128 stands for zero in the data rows.
Here are some points:
[132 127 115 134 143 136 121  85 112 131 105 112 117 114 145 123 125 126
 131 155 144 130 150 127]
[172  97 145  86 145 123  77 146 154 142 110 202 145 139  47 200  77 104
 166 132 185 102 136 119]
[127  69  73 100 128 143  71 110 106 105 130 179  74 143 119 155 103 156
 175 185 155 123 126 113]
[105  81 146 127 140 145  73 123 132  64  90 142 105  85 137 149  99  63
 132 137  78 138 131 101]
[114  63 135 142 114 154 115 143 143 131 130 167 156 144 120 112 132 111
 155 144 107 106 111 108]
[203 154 145 155 110  97 103 129 185 137 136 179 159 154  97 145  78  48
 180 119 187  84 154  71]
[227 133  62 104  77  95  80 131 136 150  48 162 161 105  64 183 116 125
 193 127 178 137 155 107]
[160 121 172 160 122 121 133 119 143 111 165 139 141 168 136 125 119 100
 144 125 171 129 137 120]
[124 136 120  94 150  95  87 134 120  88 124 156 119 126 111 166  77 144
 174 116 153  86 112 174]
[120 114 126 161 143 121 118 142 109 119 182 104 114 163 135  54  95 118
 115 158 135  83  57 145]
[101 112 113  77 182 122 137 112 141 124 172 138  98 136 151 159 137 165
 143 116 153 109 109 182]
[124 154  77 154 103 128 181  99 111 108 121  96 114  77 169  76 156 129
 123 102  50 186 120 134]
[ 98  84 173 184 162 177 153 163  69  64 127 124 140 113 162 112 113  72
  51 143   0 123  89 122]
[135 159  45 129 124 103 136 122 112 140 114 159 154 119 136 130 165 113
 153  92 106 127 110 179]
[ 72  73  71 119 122 132 131 127 154 135 161 100  99 137 153 123 182 122
 135 104 142 128 109 165]
[171  99 117 183 140 173 142 170  57 115 109 176  97 161 150 100 115 116
  77 134  90 158 102 126]
[137 169 143 147 124  99 119 138 117 123 108 109 145 115  82 139  88 132
 148 132 108 127 136 135]
[143 160  41 114 118 104 113  83 107 111  52 153  95  70 105 164 142 128
 132 116 107 141 164 142]
[171 158  56 127  54  98 152 144 115 147 114 106 142  73  97 121 157 125
 160 106 120 140 151 124]
[162 158  80 116 149 108  86 102 131  97 103 155 142 106 124 152 140 142
 183 133 161 122 169 149]
[157 119  79 167 114 139 124 156 107 155  95 142 164 150 138 154 191 115
 140 130 134 123 176  88]
[168 132 115 135 137 130 113 113 144 158  59 200 159 133 100 204 174 110
 137 113 151 123 154 115]
[134 172 185  94 111 118 138 149 145 169  90  99 109  79 139 128 113 149
  90 154  83 144 169  53]
[149 105   0  92 115 122  62 112  96  73  86 165 108 105  94 170 125 184
 192 131  98 169 149 145]
[120 161  19 155 106 118 162 113 127 132 162  87 138 104 157 114 185 138
 154  77 149 146 154 164]
[154 139  36  98 101  55  54 123 120 119 119 169 142 108 115 147 127 123
 204 127 150 104 129 144]
[103  93 123 173 196 136 127 122  91  68 182 148 144 167 182 108 134  79
 146 139 100 119  66 119]
[115 145 127 109 135 122 145 191 170 166 120 148 176 104 122 145 145 128
 139  85 133 138 119 154]
[ 80 131 137  93 108 110 126 103 124 131 154  80 104  78 192 106 161 128
 131 113 130 108 142 133]
[176 156   5 143  76 144 121 136 124 161  87 175 154 123  86 168 155 144
 180 131 161 166 165 102]
[186 106  55 158  84 112  85 125 163 146 117 222 149 127 100 133 107  87
 198 152 156 114 113  62]
[142 138 185 114 138 172 174 170 117 151 119 126 129 147 109 128 104 146
 100 153 134 162 116 123]
[185 178 125 146 110 134 152 121 118 141 143  99 132 182 121 121 157 135
 109  87 172 145 169 111]
[110 100 161 137 136 166 138  85 129 118 124 130  85 160 190 136 166 129
  71 124  81 144 142 108]
[217 163 117 154  83  82 145 140 121 155 141 148 124 178 129  73  95 173
 157 147 196 130  97  55]
[139 173 186 118 149 132 174 112  98 135 151  77 122 150 166 129 130 167
  59 105 133 119 140 156]
[122 115 187 154 143 149 109 164 125 139 148 166 144 161 107  70  89 126
 121 137 144  85 115 112]
[109 145  70 145 117 138 139 131  68 160 106 104 104 123 164  80 173 164
 106 140 111 125 124 107]
[130 150 112 138 118 107 144  89 115  68 157  73  86 140 173 139 155 157
 122  97 130 152 151 179]
[ 45  72 142 155 128 160 135 112 162 125 175  87 122 135 206  55 177 151
 108 153 116 112 105 179]
[155 138  82 144 125 105  71 158 160 143 131 204 154 116  63 132 119  91
 216 141 171  89 115 142]
[128  96  81 143 165 127 109 128  64  65 114 149 123 146  85  93  84 123
 140 159  67 128 113 125]
[169 119  80 108  96 110  68 146 175 126  57 221 158  73  98 164  80  98
 164 148 148 137 137  55]
[ 58 129 115 129 141 126 181  93 140 127 184  49  91 143 182  91 190 185
 113 115 132 149 127 185]
[ 83 162  95  74 115 106 151 112 138 123 129  77 109 144 174 124 203 175
 113  93 117 121 138 207]
[117 159 199  89 167 112 112 104 121  75 124 101 125 137 112 156 101 172
 107  99 119 107 110 188]
[156 150  99 118  94 143 159 153 123 179 101  84 133 116  90 103 139 135
 146 157 111 161 134 101]
[202 145 104  87  89 110  97 168 116 187  77 158 146 145  47 120  80 156
 161 175 180 105 117  75]
[144 208 180  78  91 123 152 126 131 147 106  72 106  96 116 122  81 181
  91 105 146 140 172 116]
[132 133 113 149 145 153 133 170 120 137 118 168 141 100 105 156 103 119
 150  93 133 168 129 175]
[186 124  96 122 107  99  80 155 118 118 116 130 122 138  90 154  78 145
 139 151 152 111 116  84]
[219 143  82 147  73 130 128  85  99 125  83 180  88 125 101 170  95 168
 157 130 136 182 164  64]
[170 105  40 179  92 111 106 132 121 118 122 197 146 148  63 145 123 121
 221 112 129 147 144  85]
[ 94 136 139 115 131 118 146 133 132 142 144 139 104 138 149  96 129 135
 127 151 112 125 120 127]
[188  98  28 166 107 114  85 139 104 148  68 217 162  85  66 169 108  33
 232 135 135 171  97  89]
[171 139  84 184  82 108 122 137 140 160 111 132 172 102  97 141 167  99
 160 102 161 139 168 121]
[154 135  79 183 123  87  93 142 102 101 131 153 185 135  72 172 129  84
 215  74 130 154 106 116]
[177 165  93  99 121 114 136 123 118 105 123 123  98 125 102 135 127 162
 122  95 131 170 120 170]
[173 138  61  42 132 128  78 128  83 123  18 133 153  59  73 186 122 183
 165 127 160 112 162 148]
[130 110 100 122 170 133 115 149 129 123 122 118 114 158 109 122  83 117
  99 142 139 119 105 155]
[ 99 125  64 159 100 149 117 121 133 135 135 112 165  75 109 155 187 107
 163  92 132 118 174 148]
[134 118 174 121 204  90  98 113 104  89 135 102 148 151 136 156 129 100
  75 105 108  90 112 178]
[124 171  95 104 162 113 141 123  89  94 108 100 104 120 105 146 144 176
 121  98 138 128 129 215]
[165 170 204 189 149 140 191 128 107 103 154  68 131 151 139 134 145 125
  61  98  88 138 139 147]
[150 145 131 151 131  98  98 105 175 142  94 159 170  93 109 176 138  68
 187 110 145 126 153 128]
[188 146 175 100 117  64  83 143  93 141 143 126 128 174  79 105   0 159
 151 128 233  55 102 132]
[ 32  89 197 143 197 116 146 104 166 104 224  89  88 197 184 124 160 101
 101  79 140  77 124 220]
[143 181 181  71  96 122 152 175 132 191  78  73 130 108  89 107 107 175
  49 147 153 130 165  80]
[ 45  83 152 133 166 124 118  87 171 110 192  61 103 150 169 107 166 125
  97 111 129  99 121 205]
[ 89 110 119  87 160  93  86 140 139 137 141  95 136 130 116 125 140 134
 143 114 162 102 140 177]
[152 213  80  69 164 112 118 154 103 154  97  79 155 124 109 169 167 174
  89  85 175 123 173 184]
[170 148 148 116  98 146 114 121 154 124  80 136 151  52 118 167 110 137
 146  85 163 157 180  90]
[ 18  97 144 190 130 147 177 144 181 134 199 104 170 146 187  90 175  84
 156 115 128 115 112 120]
[147  77  76 160  87 113  38 131 127 119 153 190 133 119  66 111  82  92
 231 145 158 109  92  72]
[150 169 103 180  61 113 153 127 149 120 134 125 154  69 143 144 143 106
 186  56 111 170 160 107]
[129 158 138 119  79 112 160  87 146 141 154  81  99 128 169  98 154 157
 140 118 103 152 156  83]
[ 76  84 158 123 130 158 158  80 154 126 126  83  68 150 218  86 180 138
  86 140 113 155  95 124]
[141 100  20 216  72 136 103 127 119 132  93 197 152 132 112 170 158 101
 207 127 144 142 144  84]
[ 43  93 141 109 131 161 107 123 130  94 154 161  94 109 177 109 114 106
  97 177  98 129 119 157]
[102 158 133 145 132 150 167 135 107 122 162  88  80 154 135  87 117 209
 105  91 143 144 130 205]
[213 170  72 131 124 100 110 109  47 127  53 153 125 119  93 180 141 138
 141 137 132 130 144  99]
[159 114  43  97 118  95  42 104 172 101 129 182 144  49 109 162 116  91
 220 156 158  86 124 126]
[114 123 145 112 121  92 119  90 142 117 180 112 104 153 152 129 144 178
 161 120 122 120 122 140]
[139 174 108  43 210  86  88 138 112 104  80 118 127 120  80 212  95 199
 122  76 164 115 171 213]
Then 40 other points, each followed by its number:
[ 85  81 136 161 173 130 124  95 132 142 167 149 133 202 165 103 132 120
 160 179 161  95  93 119] 0
[132 126 132 114 140  70  98 110 117 104 193 111 123 142 125 120  86 153
 160 106 174  82 118 185] 1
[ 24  68 134 112 172 117 113  98 144  77 212  77 104  99 197  91 137 110
 156 132  93  95 106 184] 2
[114 154 150 139 174 147 149 110  90  80 111  81 108 161 174 126 167 141
  53 129 102 129 125 168] 3
[123 146 160 145 193 136 142 128  93  75 133 137 107 164 125 150  76 134
  98 133 114 134 115 134] 4
[108  86 212 208 136 168 188 100 156  91 162 137 122 128 184 112 132  77
  68 125  59 156 100 124] 5
[ 92  70 133 159 151 128 122 149 144 156 154 169 146 137 122  89 120  81
 163 139 112 117  77 169] 6
[165 126 165 113 132 172 129 141  93 139  50 195 126  96  78 178  64 134
  68 185 101 148 140  16] 7
[196 128 221 151  86 134 148 154  82 132 146 167 129 141 132  60  45 114
 116 170  90 101 104  48] 8
[ 94 130 165  89 130 140 165 137 107 136 141  83 116 137 134  99 138 168
 106 122 111 150 134 121] 9
[196 183 216 134 105 132 154 131 114 127 126 127 141 156  93 107  89  82
 113 133 128 102 157  67] 10
[101 124 164 111 165 140 104 139 181 147 137 119 119 126 120 130 129 181
  64 149 166 119 136 134] 11
[181 113 115 184  94 150 140 139 161 135  77 166 144 160  95 151 156 109
 155 128 153 168  86 101] 12
[ 97 130 216 116 162 159 145 131 185 115 140 121 101 145 153 181 133 145
  84 116 141 149 146 136] 13
[190 142  83  93 104 136  59 141 100 121  37 176 151 121  55 177  98 147
 126 172 152 124 131  77] 14
[188 181  47 113  79  83 106 117 109 113  72 177 158 106 126 186 157 140
 185 125 160 126 154  81] 15
[204 105  97 154  86 148  95 148 145 167  93 181 156 170  72 140 115 149
 164 158 226 129 141  81] 16
[139 129  91 193  98 131 150 139 124 155 124 145 135 121 111 148 158 115
 156 113 141 118 121 116] 17
[209 188 166 145  79 163 130 192 142 219  54 171 165 155  63 135  52 141
  99 156 176 142 161  60] 18
[163 129  11 148  95 121 116 106 148 120 105 183 130  57 139 179 124 118
 234 119 172 134 132 120] 19
[210 176 197 167  82 183 133 165 141 169  18 195 152 123 121 160  80 137
  87 143 118 160 164  47] 20
[125 144 202  99  93 173 179 113 113 132 103  57  78 160 172 122 167 191
  52 181  86 139 153  92] 21
[145 110 129  77  90  91  96 182 128 141 109 148 151  71  53 143  84 125
 143 162 122  93 126  93] 22
[164 140 103 115 152 108  72 154  45  92 108 122 131 123  67 108  79 133
 127 120 120  82  91 125] 23
[ 86  53 111 142 113 129  78 145 118 108 122 182 101 117 112 128 108  89
 139 158  67 132 126 111] 24
[101 132 147 130  95 116 169  70 164 112 173  75 103 108 172 107 160 128
 116 107 101 164 143 121] 25
[177 152 169 122 127 138  84 170  93 135  84 154 150 141  66 156  85 128
 102 166 143 116 158  80] 26
[157 145  89 107 117  82 100 168 162 166 142 152 183 134 112 152 137 118
 170  77 220  67 159 146] 27
[ 98  99 157 194 171 130 155 125 133 119 199  81 122 166 160  77 171  87
  84  92 115 127  88 169] 28
[126  99 105 131 133 118 123  90 130  84 147 136 132 103 143 139 139  94
 186 125 122 104 108 129] 29
[104  99  96  87 131 107 103 123 149 153 142 121  79 138 123 141 117 174
 148 164 174 128 119 174] 30
[205 152 191 139  71 148 159 121 117 116 125 162 108 167 126  88  54 151
  93 155 173 139 122  37] 31
[169 143 124 113 174  94  79  76  69  42 130 186 129 121  93 163  83 142
 218 115 111 120 168 133] 32
[103 136 186 133 170 175 169 145 128 110 168 118  94 158 159  98 122 125
  51 107 108 136 124 168] 33
[100 154 179  90 113  97 138 115 188 165 173  53 130 124 135 111 112 157
 122  91 205  95 148 143] 34
[175  91  74 206  94 113  87 124 129 125 124 185 140 160 131 119 147  51
 210 127 130 122 102  84] 35
[118 123  62 149 138 131 137 129 107 149 177 117 119 155 155  99 160 116
 152 142 129 128 107 160] 36
[192 159 118 175  83 117 135 137 127 143 111 187 170 120  60 123  73  96
 168 111 127 114 116 119] 37
[ 52 110 192  99 135 148 147 191 134 158 135  63 123 144 159 129 131 131
  50 155 116 116  98 197] 38
[123 163 168 137 137 109 186 136 119 157 130  50 126 170 113 146 140 168
 103  76 138 131 134 168] 39
Which three of these numbered points are nearest to each point below, looking only along the 7 directions in which the first points spread most? Their numbers follow each, nearest first.
[ 77 117  75 159 114 174 180 105 117 111 134  90 104  95 215  89 191 128
 112  93  90 175 150 104] > 25 36 9
[ 83 119  74 149 131 116 148 125 124 119 145 132 101 120 181 120 138 110
 130  95 124 147 106 161] > 36 29 25
[147 199 154 141 160 143 195 126 126 139 125  97 141 185 132 151 171 191
  77  62 174 161 159 151] > 39 9 3
[ 50  89 182 167 157 142 188 118 169 153 178  41 114 179 150 108 188 111
  93 123 133 127 114 193] > 28 33 38
[ 83 108  95 140 104 117 103 132 125  87 115 152 141  97 132 126 120  82
 214 138  79 103 109 171] > 29 24 6
[153  83 117 183  97 117 110 160 163 186 152 188 190 140  82 104 115  39
 190 172 183 109 107  80] > 35 12 37
[ 64  66 151  70 158 180 140 153 154 143 143  84 124 114 157 109 172 144
  58 151 123 138 119 191] > 38 13 9
[ 98 105  71 119 109 124 134 107 156  97 194  78 117 114 127 110 171 167
 177  95 138 147 132 200] > 36 30 29
[146 129 130 174  90 155 129 128 145 133 117 184 135 131 115 126  93 120
 176 128 128 149 150  69] > 12 17 37
[126 169  55  86  70  98 143 136 131 135  80  87 152  29 106 168 159 184
 120 108 145 166 189 133] > 15 19 17
[116 137 163 121 125 136 147 148 105 146 129  70 108 161 111 122 141 200
  69 118 106 135 137 136] > 9 39 3
[ 93 116 144 128  99 113 129 105 198 205 165  65 142 117 153 101 174 129
 101 131 207 102 146  99] > 34 25 11
[139 179 174 145 125  91 167 114  87 136 142  86 130 156 127 120 111 144
 111  61 151 111 119 169] > 39 9 33
[123 144 123 112  93 128 166 181 173 208 133  99 156 128  94 135 155 114
 147  86 147 163 122 145] > 17 25 27
[205  98  76 161  74 144 127  81 159 124 124 198 116 117 137 136 117  87
 172 129 140 165 147  52] > 12 35 17
[ 94  99 191 133 171 127 142 163  98 130 165 100 114 188 152  88 105  78
 107 134  82  89  70 156] > 33 28 4
[127 130 137  98  97 177  97 173 184 197  95 169 186 108  89 180 124 119
 139 175 167 118 135  95] > 22 26 16
[112  94 149 199 167 123 111 144 104 119 131 155 144 174 107 132 106  60
 148 150 103 121  82 126] > 6 0 24
[ 15  85 116  78 153 143 113 122 134 132 191  90 121 119 181 114 175 124
 157 152 112  93 127 151] > 2 25 29
[126 200 194  82 136  97 162  93 141 146 174  65 104 115 128 101 113 145
  93 103 183  94 151 144] > 34 39 11
[ 96 123 155 127 112 135 185 115 172 138 149  48 116 131 186 117 233 143
  75  90  99 146 144 138] > 25 9 38
[158  83 181 126  80 141  97 107 114  94 148 179 125 146  99  88  87 110
 120 205 133  60 104   2] > 8 31 22
[100 162 168 124 137 113 162 121 147 144 142  51 116 145 112 118 161 148
 135  83 166 135 143 170] > 39 34 9
[120 105  65 107 107 176 124 124 149 161  56 124 138  78 102 173 165 118
 134 118 156 159 168 109] > 15 19 17
[ 56  73 153 174 202 126 115 130 106 122 174  96 144 142 149  92 118  79
 105 115  80 100  84 172] > 28 6 33
[ 71 137 211 114 139 121 160 121 144  72 167  63 107 145 165 104 118 152
  82 131  72 106 122 179] > 38 33 3
[147 120  53 110 119 118  73 127 164 130 113 169 137 116  93 181 102 111
 210 151 158 148 131 122] > 19 15 22
[ 97  99 162  92 140 133 111 156 146 194 102 154 112 143 116 157 131 138
 110 174 141 122 127 155] > 11 13 22
[ 49  81  98  60 203  84  88 101 137  76 243  89  62 150 186  60 154 163
 150 152 141  42  84 227] > 2 1 30
[156 154 164  90 149 119 138 137 161 108  83 111 155 105 101 214 112 157
 107  59  92 137 180 158] > 13 39 11
[ 77  81 136 123 128 159 118 119  93 114 138 174 120 108 162  78 118  90
 143 198  62 116  76 100] > 24 6 0
[151 108 186 152 169 122 123 104  46  72 128 131 139 182 120 166  93 116
  97 116  86  71  93 129] > 4 23 33
[ 71  88 197  63 142 133 109 119 138 139 146  71  93  87 152 110 129 170
  45 154 115 106 110 163] > 38 11 13
[105 157 192 108 154 170 129 125 166 126  84 157 149  73 152 176 115  82
 100 176  56 124 138  73] > 13 7 24
[ 71 152 118 129 124  91 183  92 126  87 176  78  87  74 196  94 186 146
 134 113 113 139 126 157] > 25 9 36
[213 157 199 122 116 113 155  88 120  95 125 119 126 151 108 113 105 136
 112 117 121 115 142  63] > 10 31 26
[ 77 118 176  90 161 110 134 140 173 160 138 106 150 107 163 138 142 134
 120 114 137 130 121 175] > 13 11 38
[184 189 141 146 151 146 130 141  77 137  46 149 146 123  70 171  85 137
 119 151  96 157 123 121] > 26 23 14
[ 74 106 147 110 149 152 143 108 103 101  89  89 101 112 187 162 181 137
  48 127  39 141 121 197] > 3 38 33
[ 94 104 152  92 141  95  98 132 184 158 189 120 141 189 127 129 148 129
 153 139 202  87 107 210] > 1 34 30
[102 134 152 108 174 134 128 147 106 110 100 104 126 120 135 131 155 143
  84 128 119  93 137 160] > 13 3 11
[116 174 149 107 182 129 137 143 152 161  90 120 177 123 142 172 163 150
  74 117 139 133 162 182] > 13 39 11
[167 141  85 135 106 167 133 115 100 101  42 161 118  85  82 203 142 138
 136 109  69 214 177  84] > 15 14 12
[180 118 130 144 121 103 125 153  76 111 147 111  95 152  93  76  73 136
 134 163 149  95  81 124] > 23 4 31
[128 130 178  66 119 127 124 108 137 125 108  94  90 122 131 129  94 165
 100 158 163  98 166 161] > 11 9 30
[ 60  51 191 135 139 139 155 122 141 116 186  76 100 175 155 127 164 117
  93 102  95 137 106 147] > 28 33 38
[182 157  67 126 119 134  79 115  89  95  42 202 123 127  51 179  82 133
 151 161 169 139 150 104] > 14 32 15
[198 138 174 118  83 142 164 118 148 151 169 130 123 159 124  69  92 179
 107 188 182 123 129   5] > 31 8 10
[100 168 156  98 160 136 150 133 156 130 128  65 118 141 170 162 142 155
  75  64 165 142 152 200] > 39 13 38
[ 77 107 192 105 192 144 125 139 118  88 108 118 114 108 126 118 134 119
  71 120  66 131 131 165] > 13 38 3
[108 108  93  86 135 115 112 118 161 144 150 142 114 137 134 116 125 154
 155 154 182 130 127 152] > 30 1 29
[125 132 113 117 166 154 168 130 107  85 147 131 106 115 154  97 157 184
  79 118  99 199 100 173] > 3 9 33
[142  88 114 198 100 126 137 106 171 121 131 185 158 125 176 144 152  40
 175 115  93 143 104  88] > 35 17 12
[162 153  75 123 100 128 113 150 106 131  54 176 140  73 107 154 134  99
 154 116 110 146 160  87] > 15 12 14
[129  91 140 145 167 160 101 133  68  80 106 146 121 163 120 141 102 124
  88 138  78 152 100 128] > 4 23 24
[165 131 150 112 103 171 107 138 106 140   8 166 121  82  67 162  90 121
  82 168  87 178 151  76] > 7 20 26
[207 169  51  96 101 126 127 121  43 105  43 163 140 128  78 169 108 177
 143 138 136 137 121 121] > 14 15 23
[143 129 103 126 131 141 118 160  76 115 121 152 105 141  88 109  99 168
  99 149 121 166 124 120] > 23 4 26
[184 126 155 149 147 136 113 147 101  79  93 166 145  67  96 184  99  66
 107 102  85 131 140  82] > 26 12 7
[125 181 177 104 162 122 162 167 111 131 149  89 126 148 136 125  99 170
  73  77 124 106 114 179] > 39 33 9
[157 126 177 149 124 168 171 126 102 127 131 166 116 156 164  74 106 113
  97 149  79 133  79  94] > 8 4 5
[ 81 147 146  76 140 165 148 117 140 150 107  98 114  88 142 166 135 140
  83 119 110 165 158 178] > 13 9 11
[159 140  74 134  80  99 132 124 156 200  87 151 187 100 110 155 166  99
 214 117 166 164 143  93] > 15 19 17
[188 116  21 214  55 101  77 128 165 156 114 198 207 106  79 153 160  33
 255 110 162 122 136  59] > 35 19 12
[182 104 177 121 102 188 140 153  96 144  97 170 115 132  87  46  44 148
  76 195 117 154 103  17] > 8 31 7
[111  87 108 197 141 132  83 147 178 163 136 194 194 104 128 141 114  64
 177 104 151 149  81 119] > 35 6 29
[162 149 136  75  94 104 113 116 123 134 120 168 120  80 129 117  73 139
 148 134 187 135 119 110] > 22 16 30
[178  98  22 164 113  94  60 130 140 124 103 194 192  56  80 163 117  43
 220 138 127 128 129 110] > 19 35 15
[119 121 164  87 117 119 101 130 159 158 127 124 131  65 140 106  91 127
 108 154 146 144 109 152] > 11 13 9
[139 116 115 125 151 147 120 144 112 124 140 147 119 190  87 133 108 163
 142 149 150 145 119 141] > 23 4 1
[145 136 125 128  98 123 153 115 188 163  95 121 151 112 127 128 150 140
 141  94 164 156 150 124] > 17 12 25
[105 172 180  95 123  84  95 121 165 153 119 137 125  86 115 129  97 160
 124 131 182 115 150 125] > 11 34 22
[180 145  62 156  98  86  96 118 138 130 126 108 156 155  78 184 145 138
 199  69 138 152 163 124] > 15 17 27
[176 157  99 120 140 124 106 147 145 134  84 150 162 123  62 193 131 120
 125  78 141 147 177 133] > 15 37 32
[107  73 127 144  98 104 138 178 123 114 155 114 166 129  90 115 100  73
 133 110 119  93  81 160] > 6 29 0
[ 81 138 166 107 139 114 136 132 159 132 153  74 112 146 163 108 149 131
  95  95  90  72 124 165] > 38 13 9
[158 100  99 178 117 110 131 112 157 108 160 135 138 172 148 143 140  77
 177  93 106 131 134 102] > 17 29 12
[173 167  60  54 172  81  80 130  84 129  81 110 145 134  52 177 130 183
 158 116 206  96 158 216] > 32 1 23
[ 89  97 159 194 170 160 158 146  91 135 139 138 142 178 137 110 131  87
  90 117  56 128 104 100] > 5 33 28
[111 155 122 128 129 130 168  99 102 120 118 126 119 158 134 136 163 215
 110  88  84 161 132 174] > 3 9 39
[192 164  26 103 137 138  84 129  13  91  21 173 130 119  95 173 124 178
 149 176  81 168 138 114] > 14 32 23
[183 143 128 116 136 161 132 118  97 112  74 199 137 109 110 154  84 140
 128 156 113 192 127  58] > 7 26 14
[163 144 142 156 112 145 143 147 155 151 121 160 158  83 120 150 105  97
 155 147 121 134 140  93] > 12 17 37
[ 61 108 170  94 191 133 169  94 157  91 192 101  82 185 139 139 160 163
 101  92 122 137 119 192] > 38 33 3
[158 101  71 184 145 128 105 135  91 123  99 184 150 133 120 142 115  83
 183 131  91 162  98 111] > 35 12 17
[141 156 159 123 146 146 183 112 117  97 115  81  84 174 157 109 127 169
 108  79 108 181 138 168] > 3 9 39
[193 132 172 152  85 167 156 156 128 202 107 132 125 156  96 101  76 138
  81 158 161 146 138  37] > 31 10 8
[140 108  73 150 163 128 120 117 139 108 122 178 177 106 128 173 157  58
 187 143  99 134 116 149] > 29 17 24
[137 154 136 123 167 100  99 121  92  67 110 157 141 113 101 149  84 140
 177 104 110 125 106 189] > 32 23 4
[ 74 112 128  65 157 100 109 141 163 117 173 130 118 140 138 165  66 171
 145  82 193  96 101 212] > 1 30 11
[180 131 121 142  78 104 114 109 140 179 146 152 174 106  85 127 128 114
 180 155 208 113 159  52] > 16 37 12
[ 80  73 106 121 114 170 134 120 162 143 165  90 119 115 187  92 181 114
 111 159 102 180 109 116] > 25 36 9
[111  90 169 186 157 159 136  92 121  76 128  91  99 155 171 101 123  93
  78 145  39 144 124  76] > 5 33 3
[ 81  92  95 132 105 103  33 167 161 158 118 158 184  72 109 154 129  52
 153 124 129  75 116 131] > 29 6 24
[193 144 179 150  54 147 149 114 122 134 107 167 114 118 110 121  81 132
 121 181 149 142 125  39] > 31 8 10
[106 147 116 114 121 101 116 156 187 184 123 140 168  96  82 140 121 118
 186 103 142 112 134 185] > 27 29 17
[201 143  65 150 122 109 105 123  50  98  62 175 139 153  77 155 100 138
 175 168 121 123 123 122] > 23 32 14
[ 95 112 187  65 169 138 112 111 135 117 164 109 112 155 107 100 113 179
 116 173 116 108 125 133] > 11 38 9
[ 59 129  84 131 119 145 169  88 141  92 123  91 131  87 182 152 239  86
 113  75  80 146 150 155] > 25 29 3
[ 51  65 148 156 133 168 170 119 119 113 157 130 104 153 206  79 174 114
  83 162  50 156  76 118] > 5 28 33
[101  67  58 114 179 111  88 128 127  70 173 139 115 137  98 129 125 110
 135 108  91 116  96 176] > 29 6 36
[171 131  35 183 114 145  82 125 126 107 123 164 158 131  72 172 129 101
 191 115 159 152 151 136] > 19 15 17
[165 104  98 116  95 101  89 140 106 129 143 172 141 150 103  90  90 126
 201 163 134 101 102  90] > 16 22 12
[ 97 122  96  31 113 135 110 119 137 126 146  89 100 107 145  92 188 184
  99 172 139 113 139 136] > 30 9 11
[221 155 132 169  87 113 136 119 135 166 141 178  93 191 118  91  95 179
 154 163 162 146 110  41] > 31 16 8
[137 113 104 134 112 116  96 110 161 150 112 186 150  72 149 150 135  97
 169 128 129 134 119 110] > 29 17 12
[ 92 120 117  76 162 114 131 102 128 114 164 114 122 101 150 123 140 147
 143 127 135 106 127 185] > 30 11 1
[239 107  31  98 139  79  58 155  47  74  60 217 138 137  33 173  41 136
 216 146 163 128 125 131] > 14 32 23
[116 143 215  80 110 157 160  96 124 140 153 141  86  94 150  57  87 176
  86 194 130 157 161  41] > 21 9 31
[ 39  95 161 160 157 200 219 104 110  77 161  95  89 131 255  75 191  83
  26 139   5 162 127 161] > 5 33 3
[148  55 107 184 109 147 108 113 122  97 123 145 131 114 119  95 152  64
 139 163  32 132 129  71] > 24 12 29
[160 124  71 152  98 112  95 165 158 144 123 182 185 103  77 156 139  81
 208 122 149 120 120 135] > 19 37 12
[173 171 123 127 119 116 105 159 128 154  66 155 166 107  70 178  80 185
 165 152 164 158 151  85] > 14 22 26
[155 143 166 128 141 104 126 120 119 121 137  72 151 131 132 141 157 133
 107  96 147 129 142 134] > 39 9 13
[169 149  92  92  89  81 125 122 101 140 147 143 107  89  78  96  90 166
 157 123 184 122 120 136] > 30 16 22
[ 71 110 131 101 170 124 137 113 110  72 192  84  75 127 174 129 157 158
  88 101 115 115 118 203] > 3 2 38
[ 58 172 181 113 163 151 183 149 133 125 134 131 120 127 173 108 114 125
  80  97  66 153 103 155] > 33 3 38
[ 97 111 140 158 140 163 149 125 113 127 137 118 114 160 131 106 143 162
  97 149 119 145 153 111] > 9 25 33
[ 38  79 135 157 218 169 157 122 190 137 165 113 111 186 176 154 145 115
  87  63 147 140  97 230] > 28 2 33
[146  85  69 163  87 123  89  93 118 120 109 153 101 100 129 108 125  88
 164 193  78 147 109  84] > 24 29 35
[ 57  55 115 125 212 149 119 131 153 137 173 128 128 242 111 134 159 122
 126 103 192  99  93 239] > 1 0 2
[182 122  57 128 140 109  38 137  84  85  61 212 146 131  68 189 102 108
 169 152 124 112 140 122] > 32 14 23
[187 181 163 143 120  84 123 159  73 121 106 134 103 127 113  87  85 151
 123 137 122  91 117 138] > 23 26 4
[145 110 119 110  99 113  97 175 163 166 115 164 160 123 102 143  86 125
 144 139 154  98 107 107] > 22 16 37
[189 160 172  92 115 144  89 169 123 161 117 204 133 130  78 168  56 166
 141 154 188 116 129  86] > 26 22 16
[  0  39 119  98 126 181 133  89 183  88 179  78  73  90 244 103 234  80
  98 132  65 160 134 187] > 2 25 38
[133 100 140 110 114 148 108 127 137 146  92 190 137 112 128 171 133 138
 129 156 156 155 142  97] > 22 12 29
[117 172 129 104 105 129 193 156 109 171 131  72 148 113 135 142 178 155
  75  87 145 120 151 126] > 39 9 25
[ 25  45  98 143 186 143 121 150 151  98 208 121 111 198 157 117 176 113
 122 125  89 128 104 224] > 2 28 0
[110 111 142 127 105 130 130 100 125 127 165 131 107 136 123  78 110 112
 154 167 105 103 111  93] > 0 6 29
[115 119 167  65 171  99 117 125 115 116 158  78 164 164  80 124 122 164
 122 108 147  85 117 217] > 1 11 39
[119 151 131 132 148 109 142 122 152 125 126 122 130 135 125 170 176 151
 153  33 142 117 172 177] > 39 17 27
[135 128  41 103  33 129  98 119 157 205  89 212 159  77 102 146 143 129
 224 178 200 148 154  55] > 19 15 16
[176 116  64 182  70  70  95 149 142 131  81 193 165 123  91 147 122  96
 232 116 154 130 131 107] > 19 35 37
[212 110  90  89 145  68  93 161  83 142  90 167 192 142  61 124  84 128
 193 154 192  78  94 122] > 16 32 23
